128 stands for zero in the data rows.
Some points, one per row:
[128 125 186 166 140 164 131 178 142 163 128 173 143 133 139 126 183 142
 128 134 155 162 171 139 116]
[125 126  74 115 131 127 124 133 119 113 125 119 119  90 128  79 132 133
 128 118 102 142 124  83  99]
[  0   0 107 153 156 174 174  86 133 102 122 104 120 134 121 146 186 121
 118  87 153 148  85 132 145]
[119 127 208 129 142 137 128 141 140 193 139 127 134 147 144 184 135 136
 158 166 171 144 147 194 152]
[123 128  87  91 120 108 126  99 127  98 130  88 118 125 123 124  89 118
 125 117 104 110 106 120 118]
[125 129 122 112  93 117  77 114 108 102 119 126  64 119 120 103 104 111
  65 112  98 119 103 112  97]
[136 109 124 138 128 154 127 118 134 122 130 125 148 165 129 133 130 162
 130 119 115 133 100 126 125]
[113 133 132 145 166 151 172 135 131 138 136 116 184 142 151 146 139 141
 177 151 153 131 163 126 150]
[ 80 140 123 102  99 127  85 111 102 115 138 133  83 148 113 122 101 155
 100  88 108 146 110 154 183]
[135 109 101 140 128 119 121 119 124 137 132 122 155 124 115  78 123 136
 114 113 123 102  72  92 106]
[224 192 135 107 118  95 125 122 119 134  35 118 124  67 123 132 125 111
  97  84 115 132  95 106 128]
[ 74 155 142 142 155 149 185 124 123 109 127 132 161 178 141 187 160 156
 136 101 163 138 155 173 213]
[ 69 143 125 148 120 137 126 115 134 105 142 141  98 158 125 134 147 153
  98  80 138 127 121 160 197]
[193 223 118 118 130 118 118 119 117 109  97  87  84  95 114 128 107 111
 119  81 108  85  91 117 114]
[117 131 136 127 163 137 180 142 131 151 149 127 193 134 148 153 144 134
 188 148 154 138 163 141 145]
[183 238  32  65  97  96 125  59 106  51 167  38  59 138 116 122  39 119
 126  90  59  30  49 119 111]
[126 138 130 122 113 124 122 145 126 117 126 132 136 108 140 115 107 117
 141 166 117 124 124 104  80]
[119 131  97 130 138 138 125 137 110 124 151 143 144 129 134  96 157 154
 139 152 131 150 125 137 176]
[113 130 124  94 110 106  87 116 124 108 133 142  93 126 125 113  90 132
 113 113  95 137 126 133 135]
[ 85  74 106 110  91  91  94 134 118 102 137 133  59  87 119 119 110  92
  81 117 115 111 159 108 116]
[126  23 127 161 161 138 180 137 139 140 140 126 159 128 124 130 161 115
 125 139 168 114 128 120 127]
[124 129  82 113 130 137 120 132 117 121 128 134 137 100 115  78 137 123
 120 109 102 138 125  95 107]
[130 110 184 168 177 166 215 204 189 210 153 171 206 165 172 173 153 163
 198 188 162 141 238 163 169]
[239  95 255 211 234 159 255 172 170 255 119 177 255 148 176 226 209 152
 223 209 255 175 226 206 171]
[110 118 137 100  97 115  98 113 105 117 131 124 114 144 120 119 111 136
 125 130  99 147 125 136 126]
[115 132 126 116 119 108 155 121 138 149 141  89 132 117 137 123  91 130
 134 134 113 101  86 135 117]
[180 209 117  95 113 117 125 116 130 106  67 148 136  77 132 130 105  91
 102  78 119 154 147  62  55]
[ 92  75 129 114 114 111 116  88 104 117 121  91 106 103 117 110 122  99
 114 131 127 131  68 116  94]
36 more points follow, each with its number after it:
[122 134  99 107 130 112 128  96 114 146 139  99 130 113 126 115 109 143
 144 139 131 115  96 145 123] 0
[129 141 155 193 184 169 192 154 138 157 173 139 213 196 158 164 180 189
 231 253 191 161 151 210 249] 1
[109 125 115 126 148 124 108 120 120 163 118 119 131 129 102 134 105 136
 143 148 117 124 125 136 116] 2
[ 85  71 128 111 125  95 125 148 126 119 128 140 100  91 133 130 116 108
 128 132 124 126 164 113 132] 3
[120 132 156 153 139 127 158 143 158 162 136 136 131 129 126 124 138 140
 137 148 137 129 138 144 129] 4
[ 86 117 138 151 135 170 132  95 127 134 133 134 130 212 119 130 160 180
  90  62 142 130  71 175 184] 5
[125 134 100 116 127 140 112 144 116  97 153 141 137 110 135 103 157 123
 123 113 121 146 132 109 127] 6
[124 134 118 119 132 159 125 122 134 109 130 131 123 135 136 128 139 131
 127 128 120 155 149 119 114] 7
[120 126 140 140 161 136 165 142 142 151 142 125 194 124 150 154 144 142
 184 148 144 132 159 138 159] 8
[ 42  88 105  59 107  98 111  57  89 113  93  83  90  54 106 101  97  77
  94  45  87 114  40  56  10] 9
[199 232 108  95 116  99 106 117 123 111  95  86  76 103 113 125 103 118
 116  84 108  78  89 122 121] 10
[168 165 187 119 138  80  39 153 158 119 107 185 141 139 112 144 116 108
 191 212 125  86  51 207 163] 11
[ 78 151 111 112 153 123 175 127 135 137 117 121 168  87 142 143 115  99
 163  90 110 135 162  79  71] 12
[123 135  70 111 120 117 105 101 104  82  91 109 118 126 111 117  83 116
 109 107  93 104 118  96 100] 13
[ 70 140 168 123  89  90 163 145 131 143  87 115 102  83 125 141 102  84
  78  75 107  77 123  86  49] 14
[140 112 150 143 124 136 117 120 132 150 122 118 179 145 129 106 109 137
 149 161 133  88  72 104  76] 15
[ 92  84   5  55  82  42  77  53  77  19  86  62  74  71  79 127   0  91
 100 111  45  57 118  77 103] 16
[224 199 112 116 130  94 112 117 128 128  53 119 123  77 124 123 128 105
  93  94 119 125 116 120 122] 17
[128   3  39 149 153 109  70 200 117  32 183 124 210  76 106  72 168  86
  78  71 127 147 146  70  89] 18
[124 134 179 162 181 137 227 163 149 214 136 141 187 134 155 156 161 150
 198 158 163 138 159 166 149] 19
[108 198  32 155  71 159   4  90  78 145  50 110 124 130 108 166 119 141
 127 106 131 154  74  58  93] 20
[119 130 174 163 141 157 134 162 141 161 116 159 135 131 139 131 184 135
 126 149 157 168 160 131 129] 21
[ 92  78 162 147 159 156 123 168 153 189 150 146 157 139 153 151 149 156
 159 160 154 144 194 169 148] 22
[219 204 148 140 115 178 121 163 127 111 210 174 181 146 181 130 156 131
 155 214 170 205 185 128 119] 23
[132 146 136 136 156 138 152 136 128 140 138 126 176 133 150 146 136 131
 174 138 141 131 147 150 150] 24
[118 137 183 157 149 125 188 156 152 192 129 137 138 127 132 126 147 140
 146 153 134 136 136 148 121] 25
[123 139  68 112 106 112  93  80 115  80  74 118 109 125 100 124  69 110
 112 120  86 105 113  82  97] 26
[117 126 111 117  94 116  75 127 111 110 128 129  77 125 121 106 110 119
  78 124 103 116 106 117 113] 27
[124 133 149 128 153 133 122 118 134 165 139 123 137 126 133 130 131 130
 148 144 148 123 131 156 133] 28
[123 134 178 153 146 124 168 165 151 197 142 130 134 134 139 129 156 143
 140 140 135 138 141 149 132] 29
[139  36 135 149 146 163 150 136 136 119 162 137 141 131 148 133 166 126
 130 140 161 131 138 127 144] 30
[127 133 190 159 136 152 132 177 145 162 128 178 138 143 135 128 183 137
 139 138 162 158 174 139 128] 31
[135 113 173 176 145 178 139 198 158 156 131 188 150 173 140 139 173 143
 128 157 148 160 210 146 154] 32
[116 124 155 152 173 152 183 145 141 155 143 135 210 128 156 162 145 147
 199 150 151 140 164 137 150] 33
[118 129 167 133 138 111 139 100 125 157 157  89 138 198 135 183  93 146
 169 200 173 113 110 230 200] 34
[119 147  64 118  95 132 125 124 108  44 111 116 118 109 132  97 111 111
  91 100  88 111 115  61 117] 35
Which of these numbered points is nearest to each point below, ignoring the 2 directions in which the first points spread most? Its number follows each.
[190 224 139  87 112 106  75 131 110 133  82 119  50  83 111 136 123 116
  98  51  86  87 104 123 125] > 10
[113 132 114 108  82 108  53 115 116 101 130 124  46 120 117  99 113 107
  50 108  93 122  96 110  97] > 27
[120 121 167 112 110 118 131 143 137 173 131 145 109 137 140 125 112 149
 132 140 113 148 136 151 136] > 29
[140 109  81 127 108 151 122 113 120  71 111 122 131 154 130 106 123 123
  92 105  97 131  83  83 104] > 35
[ 85 135 125 139 139 140 118 122 125 113 129 135 108 145 125 117 141 149
  98  94 140 134 129 154 169] > 10
[221 192 178 149 130 123 164 142 142 178  98 175 176 121 137 138 153 132
 121 156 150 176 162 134 126] > 21
[245 174 169 140 157 173 119 187 151 180 153 197 190 146 192 152 179 161
 138 148 188 205 210 167 178] > 6
[122 129 116 109 126 173 124 126 134  99 157 128 121 142 160 133 159 135
 135 127 130 171 139 144 137] > 7
[111 128  69  90  85 107  60  82 102  87  98 120  99 121  97 123  60 118
 109 115  67 133 131 100 116] > 26
[116 135 156 153 159 124 176 153 154 194 142 146 141 115 132  98 153 140
 142 144 133 128 131 129 110] > 25
[135 113 133 153 127 166 123 186 170 127 141 178 150 175 157 141 135 157
 130 156 127 142 221 135 162] > 32
[135  99 131 112  97 142  81 177 155 129 132 173 124 182 139 141  95 159
 122 139  91 156 217 144 176] > 32
[128 127 168 121 110 144  96 158 122 149 129 175 117 144 135 133 143 149
 124 137 128 169 160 133 137] > 31
[117 128 145 143 162 142 175 144 129 142 147 130 190 128 147 150 143 133
 183 156 149 139 155 131 151] > 33
[181 204 156 156 133 129 140 117 129 125 104 166 134 158 126 133 155 141
  78  91 161 193 143 163 197] > 5
[125 128 117 118 110 129  87 118 118 101 129 104  80 120 123 111 118 117
  88 117 107 125 109 119 107] > 27
[112 139  74 117 118 115 105  99 115  84  95 113 110 128  98 123  88 116
 105 124  95 115 137 109 122] > 13
[118 133  99 122 145 118  98  91 107 161 104 121 125 114  97 123  89 124
 151 133 120 111 128 137 106] > 2
